Each path below is one point turned by a fixed rotation once a step. After each direction that follows a path, write how fast that rotation turns it, in degrees each step (0 if it stays still).
Each turn is a multiple of 5 degrees from 10 to 175, or 0.
Each row of a path follows its step; steps can be skipped.

step 0: [ -4   0 -27  -8   1 -11  11 -14  -9  -7 -11 -13  16  10  -8 -13 -19  20
 -16  13   8  12  -4 -12  17  -4  17   3   1  18  -1   9  22  15 -10  -4]
step 6: [ -5   2   9 -11  -9  10  -4   3   4   2   6  16  16   7  22  -1   7  11
  14  27   6   6 -14  -3  12 -15  24  17  26 -18   2  -6  12  12   0   9]
step 8: [-15   3 -19  -8   9 -13   0   0  -7  23  -8  -5  10   6  -3  17  -4  18
 -19   7   6   9  12 -21   1 -16  16  15   4   4  -3   9  30   4  -5 -16]
step 12: [-19   2  -6 -10  24   4 -22  -4  15 -14   3   8  23   5  -1  -7  20  -3
   0   3  20  14  13  -9 -16  -9 -12  -6   1  -5  22   9  20   1   8   0]
step 13: [-15  -5 -17 -10  -7 -24  -4  -3  -2   1  12 -10  12   8   5 -20  -4  24
   0  16  24  17  14   6   8   0   3 -15  -5  12   9   7  -6   9  -8 -24]
step 14: [-15  -9  -1 -10  -4  13  -7  -6  19   1  -6  12  16  18  13 -20  10   4
  11   9  16   1 -10   1  23 -26  21   0  19   5 -16  -7  -2  -5  -1  -9]
step 15: [ -6   2   3 -19  -7  -4   3   7 -11 -18  -5 -21   9  -7  23 -23   3  -2
  -3  14 -10   6   3 -21  13 -31   2  -5  11  -4  21  -8  -6   0  12   3]
step 16: [-22  14 -21  -3   4   7 -20   6   5  21  13 -20  11   1   4  -5  -6   7
 -14   0 -11  10   0 -22  -3 -20  17  20  -4  -4   0 -11  15  11   5 -11]
step 17: [ -8   9  15  -9  13   2   4 -10  -8   3  18 -16  21  13  22  13   3   1
 -16   5  15  23 -14   2  12  -5  -7  -8  13   5   4  -6  31  15  -7  -1]
Directions:
[-5  0  4  2  1 -2  4  3 -2  2 11 -2  6  3  1 -2  5  4 -5 -3  3 -6  4 12
  1  8  8  2  2 -3  3 -7 -2 -3 -2  2] => 95
[ -2  -2   5   2   0  -4  -1   0  -5   3  -7   0  -2  -2   6   1   8   6
  -1  -8  -3  -7   5  -3   4 -10  -2   1  -2   4  -4  -4  -4  -7  -2  -8] => 60
[-5 -4  6  1 -7  1 -1  0 -2  5  0  8 -5 -5  7 -4 -1 -4  5  7 -4  7 -3  9
  6  3 -1 -4  3 -2 -7  0  3 -4  0 -3] => 90
[ -4   2  -4   5  -7  -2  -1  -3  -8  -5  -2  -1   7   0  -2   0   4  -4
   7   2   2  -2  -2   1 -13   3  -1   0   0  11  -4  -2   6  -6  -1   3] => 40
[  3  -1   1   0  -5  -6  -5  -2   6  -5   2   7   1   0   3  -3   5   7
   4   4   9   5   4  -5  -5   2  -2   5   2  -4  -3   2 -13  -3  -1   2] => 45
[-2  0  1  1  3 -6  0  0 -4  2 -1 -3  1  3  6  5  5 -4  6 -3 -7  1  1 -6
  2  7  2  0  2 -2 -9 -5 -3 15 -2  6] => 25
[  1  -2   6  -3   0   6   6   0  -6   8   6  -1  -2   5   8   6  -5   0
  -5   6  -2   0  -2 -10  -6   3  -1   7   1   1  -2   4   0  -7  -4   3] => 35

step 2: [ -1   2  -6   8   2 -13   5  -1  20 -28  -9   3 -17   1   0  -6  -7  21
  27 -11 -11 -10   5  -8   1  -3   1 -17   6 -12  20   5  25  -8   5 -13]
step 3: [  6  19  11  18   8   2 -11 -10   5   8 -10   0   6  -9  -3   4  31  -9
   3 -13 -29 -11  -4 -11   6  12  -5  -6  22  22  -4  -3 -11  13   2  -8]
step 5: [  0  -7  -9   3 -13  -9  -3  15   6  23   8  21 -13   7   1  -1  15  16
 -22   2 -12   2 -17   2  13 -21  -3  -2 -12   6   3   4  15 -15 -23 -13]
step 6: [  6 -14  16  13  14  23  10 -17 -15 -22   9   0   6   3  -5   3 -14 -16
 -15  -4 -14 -17   0  15  12 -14  -4 -15  -9   5   4   5  -7  -5 -21   5]
step 9: [  6   8   1 -27  11  -3   4 -17  20  -3   9  15  31 -19 -15 -12  -1  -8
  -7  -3   3  -4  13  -8   3 -19  13   1  10  18  -4  -2   6 -10  13  -3]
step 11: [-15  -5   0  -5  -3   4   3  -5   6 -23  -3 -18  -4  -7   6  -8   2  -1
  -9   1  -7 -15  -2  -9 -14 -24 -33  -5 -20   2  14   1 -18  -3 -25   0]
step 12: [-11  17 -23  15   8   4   7 -20   4   6   5   1 -17   2 -11  20   3  -9
   9  -7  11  -7  12   9  26 -16  12  27  -7   5   5  -5 -16   4  -1   1]
step 15: [ -1 -17   4   0  -3 -18 -12  -7  -2  -1 -12   1  25   8   8   9   2 -19
 -18   0   8  28  15  18   9   7   8  -1 -19  14  15  -9  -3   4   4  16]
step 16: [-11  -9 -11 -22  -6   8  13   5   9  28 -13  -9   3   4  -2  -7  -7   7
  -1   5  12 -16 -13  16 -18  -6 -27   5 -16   6  11   1   0 -22  -6   4]
Directions:
[  0  -8   8  -5  -3   4   4   0   0  -2   9   1   1  -2  -4   0   3   2
   2  -2   4  -7   2   7  -4  -3  -2  -1   4   1   0  -2 -12   5   4  -9] => 140
[ -4   3  -8   6   3   1  12  -3   0  -1   0  -4  -2   9  -2  -1  -2  -5
   4  -8  -6   3   0   4  -2  -2  -5  -1   1 -10  -2  -3  -3  -3   4  -3] => 70
[  1   0   0   0   1  -1  -3   0 -13   5  -1  -4   2   5   0   2   7   1
   0  -4   1   9   3   3  12   3  -2  -1   6   1   0   2  -3   5  -7  -7] => 155
[ -9   3   7   3  -4  -3   1  -3  -2   2  -1   9   3   1   6   2   2  -5
  -2   4   9   0  -1   1   4  -4 -10  -8  -6  -2  -7   3   3  -3   4  -3] => 70
[ -5  -3  -9   3  -1   7 -13  -1   1   8  -5   3   2  -2  -3   4  -5   2
   3   1   1   2   4   1  -5  -5  -7   5   2   1  -5  -7  -4   1   1  -1] => 90

step 0: [ 12   7  -2  14  -5  -5   8 -37  -1  -4 -19  -9 -25  -5 -24  -5  -5  -8
 -35   3   0   2 -16   4  -9  -8   8  -9  -7  23 -17  18  21  -6  19   5]
step 1: [ 17  18   6  32 -15  22  -3   4  -8  13 -21 -12   0  -6 -32  26  -9  22
 -22  -8   8  16  -7  13   5 -11  -9  -7 -22  -3   4   2   9   0   6  -1]
step 4: [ 30   6  -2   3   8  21  20  -8   2  -4 -15  -5 -14  13 -27  -3   8  17
 -43   6   9  -6 -19  -4   7  -9  -5 -15  -7  26  -1  14  11  -5  13   0]
step 7: [ 12   9  -4  16 -19  12   9 -20  -5   7  -9 -13 -20 -23 -24  -3  21  -3
 -29 -17   3   8 -13  15  -2 -18   9  -2  17   4  -1  33  17   5  -7  -5]
step 10: [ 14  -4  -3  -3   6  26  14 -16   1  -1 -38  -8  -5 -10 -25  21  14  -2
 -12  -8  -3   5 -12  23   0  -4  33 -12 -17  -3 -21   8   1  -8  -6 -14]
step 11: [  0   1  -4  28   6  19  10 -11 -10  -4  -6  -4 -11  -3 -41 -13  24  18
 -30 -25   2  -8  -5  20  11 -13  -7  -4  10  19   0  11   6   8   7   0]
step 16: [-12   8 -18  28   0   3  14 -26   5  12 -24  -6  -7 -12  -9   9   6   9
  -5  -1   3  -7 -17   7  -2   2  14 -21  -2   0   6   0  48  -8  19 -14]
step 17: [ 17   1   4  15   0  27   2 -27   9   2 -20 -25 -23 -21 -26   9  14  19
 -14  -1 -22   5 -15  13  13  -1   3   6 -14 -16  -4 -10  -5 -11  -3  -9]
step 18: [ -7 -10  -4  20  -4  14   8 -14   4  20   3   9   9  11 -40   3  18  22
 -24  -3  -6   4   1  14  20 -28   9  -2  25 -16  -9   2  13   8   3  -6]
Directions:
[ 6 -8 -2 -5 -3  5  5  6  2 -7 -5  6  4  6  3  2 -1 -3  0 -6 -8  0 -5 -4
 -5  0  0 -3  5  1  8  1  2 -6  3 -4] => 65
[-10   4   1  -4   0  -1   8   1  -6   6  -5   0  -2  -6   2  -2   3   2
   3 -12   8  -6  -4  -1  -3   0  -1  -4   5   3   4   1  -6  -1  -4   0] => 85
[-5  7  0  9 11  3  0  2  5  1 -1  3 -2  6  9  5  0 -2 -4 -6  6  9  2 -4
  1  0 -3  4 -2 -1  3 -1  4 -6  0  2] => 100
[ -2  -2  -2   5  -7   4   1  -5  -9   1   4   3  -5   1   1   0  -3   4
   0   1  -5   5  -2   0 -11   0   4  -2  -1  -2  -3 -10   4  -6  -8   7] => 45
[ -1   0  -5   2  -1  -3  -5  -7   3  -6   2  -8  -5   2   0  -9  -1  -3
  -3 -10  -8  -1   1   3  -2  -4  -9   5  -2   2   7   1  -6   1  -3   4] => 170
[-7 -2 -4  3  2 -9  3  9  5  6 -3 -1  0  1  3 -4 -4  6  1  4 -6  3  5  9
 -4 -5  3 -2  6  4 -2 -3 -2 -3  7 -1] => 110
[-2 -4 -5  3  7  7  1  2  5 -3  8 -3  1 -6  3 -2 10  0  2 -1 -3 -5 -4  9
  5  1  5 -3  1  0  1 -7  6  1 -6 -3] => 10

step 1: [  8   6  -5   8   2   2  17 -31  11  11  14  18  15  15  -8  20  -5   6
  29   5 -12  -3  10   6  14   1  28  17  24   7  -3 -13  -5  -1 -31  -5]
step 5: [  6   4 -13  -5 -22   8   1  11 -28   4  -3 -36   2  -6 -20  26 -19  -7
   3 -13  -9  -5 -38 -13  -5  -9  -8  -6   4   1 -11  -4   9   3  14 -22]
step 9: [-19  -4  12  11  29 -13 -21   2   1   1  16  15   3   9  16 -23 -13  17
   9 -14 -24   7 -26   8  10   5 -20 -11 -20  -2  -7 -15 -10  -6   8  19]
step 10: [ -1  14 -10  -3  10   2   8   0  19  -7 -28  -3 -23  -5  15  13  10  23
 -16  19  11  13 -17  -5 -16   6  15 -18  10 -41   7  -3   4  -8  -6  19]
step 12: [  5 -24  22  21  13   2  -7  15 -27  15  19   9 -17 -16  -6  -7   4  -6
 -12  -8  22   1   2 -11  15 -30   6   2  -9 -20  28  -8   0   8  10  -4]
step 13: [ 18  30   3  12 -16 -11 -11 -11 -14  -6  -1  -6 -24  25   9  16  26   5
   7  16   0   3  15   3  15  -5  18  29   5   5  -9  -2 -28  -6   0  10]
step 16: [-14  -5   1 -29   0   3 -11 -11  10 -23   2  -1 -17 -22  10  17   9  17
  -2   5  16   7  -1   0 -11  31   9  -1  13 -19   0 -19  -7  -8 -24  29]
step 18: [-10 -27  10  10  -3   1  11 -11 -12  -7  31 -22 -15   1   0  17  -2  -4
 -25  -8   9  -3   7 -13   5 -28 -12   6   1 -12  15 -20  21  16  17 -18]
step 19: [ 16  24   8  -9 -17 -26  -4 -11  -7 -12   4 -18  -3   2  -1  -8   3  -1
   8   0  21 -15  35   0  20 -11  14  18 -16  -4 -15   2 -10 -29   5  18]
Directions:
[ 3 -7  6 -2  1  2 -2  4 -6 -2 -5 10 -2  3  5  3 11  3  7  2 -2 10 -2  2
  3 -3  5  1  0 -2  3  6 -1  6 -2 -1] => 25
[ 1 -4 -6 10  2 -4  5 -2  1 -6  6  4  2  0 -1  9  0  1  0  9  7  3 -1  4
  5  0 -1  3 -5 -2  0  1  1 -4  1 12] => 120
[-5  5  4 -4  5 -5 -2  1  5  0  7  2 -4 -7 -2  6 -6  2 12 -2 -1  7  8 -3
 -1  4  2  4 -5  3 -2  4  4 -2  1 -4] => 140
[ 0 -6  0 -5  3  4  5  0  4  1  0  3 -1  0 -1  3 -2  4 -4  3 12  2  5 -8
 -7  2 -4 -4 -2 -2 12 -5 -6  2 -3 -5] => 175
[ 8 -3  6  8  8 -3  1 -7  5  3 -2  4 -3 -3  6 -1 -6  0 -4 -3 -2 -1  1  1
 10  5 -3 -1  3  2  3 -3  4  9  3 -3] => 125
[  4   3   3  -1  -3   3   1   1  -5  -1   6  -6   0   0  -3   0  -2  10
 -10  -4   1   7   1  -5   4   3  -1  -6  -1  -8  -3  10   7   3   0   1] => 55

step 1: [ -8   9   4  -3  -1  16  13   5  23 -18  11 -33  13   0   4 -16   5  10
  17  -6  15 -18   6 -14 -14  -4  11   7  23   6  18 -21   3  12   9  -3]
step 2: [-14 -21  -6 -11   4  27  -5  -7  -9   2  15  -6  -5  14 -19  29  15  -5
   8   3  -9  10 -20  -6  -2  18 -13 -17  -7  -9   9   2  -2  -2  20 -28]
step 3: [ 20  -9  10   0  24  -5  14   1 -14  31   8  17  12 -11 -12   4 -12  10
  10  17  27   0 -10  -4  -6  -7   9   9  12   2 -21  -8 -10   5 -20 -16]
step 5: [-24  -6  13  -1   6   0  -1   3  -8   9  26  -5   8   6  18  12  -4   4
  24 -13  -3 -10 -29  12  16  -3  12 -14 -14 -18   0   5  10  20  27   6]
step 7: [-18   7 -13  11  -1   0  24   2   3  17   7  14  -9  31   2  15  -3   8
 -13  13  -5   8   6  20 -19  19  -5   8  19  -9  10  13 -24  10 -11  10]
step 9: [  0   3 -14   4 -13  14   0   5 -15 -18  12  13  21 -10  13  -2  14 -21
  12 -28 -14 -19 -10   2  -2  -2  -3  -3  36  26  -2  11   3   4  -5   1]
step 11: [-10  10   7   0  17   4  -3 -15   4 -18   7   0  16  11  18  13 -28   2
  10  -3  17   3  15 -19 -15   3 -13  26 -17  13  -1 -12 -17   8 -21 -12]
step 12: [ -6 -25 -13  12  19   5 -20 -14   0  13  -2  -5   6  18   6 -10  13 -15
  -1 -11  -7 -10  -6  16  11 -11 -33  -8  22  13   0  12 -17 -21   1  -5]
step 15: [ -3   7  -9  17  17  15  -7  -7  -6  10  13   2 -14  19   7  -7  -1   9
   4   5 -24  23 -11  -3  33  -7 -33  -1  -8  -9  16  -6 -10  15   1  -6]
Directions:
[-5 -9 -7 -6  2  4  4  6 -2 -3  4 -4  2 -4  1  0 -1 -9 -5  5 -4 -2 11  3
  3 -4 -3 -3  3 -2  6 -1  0  1 -7  2] => 140
[ 6 -2  2 -5  5  4 -3  5  2 -1  0 11  4  0  9 -3  1 -2  3  0  6  6 -3 -3
  6 -2  0 -5 -1  2  6 11  0 -3 -3 -7] => 120
[  2   2   2  -3   3   1  -5  12   5  -4   4  -2   5   2  -3  -5   5  -4
   3  -5  -3 -13  -5   2  -4   2  -5   0  -2  -6  -2   2   5  -3   5   2] => 95
[ -4  -4   5  -1  -1  -5  -3  -6  -2   1   4   1   0  -3  -3  -5   4   1
  -2   2  -4   4  -7   7   5   6   1   1  -4 -15   3   4  -6   5  -3  -2] => 140
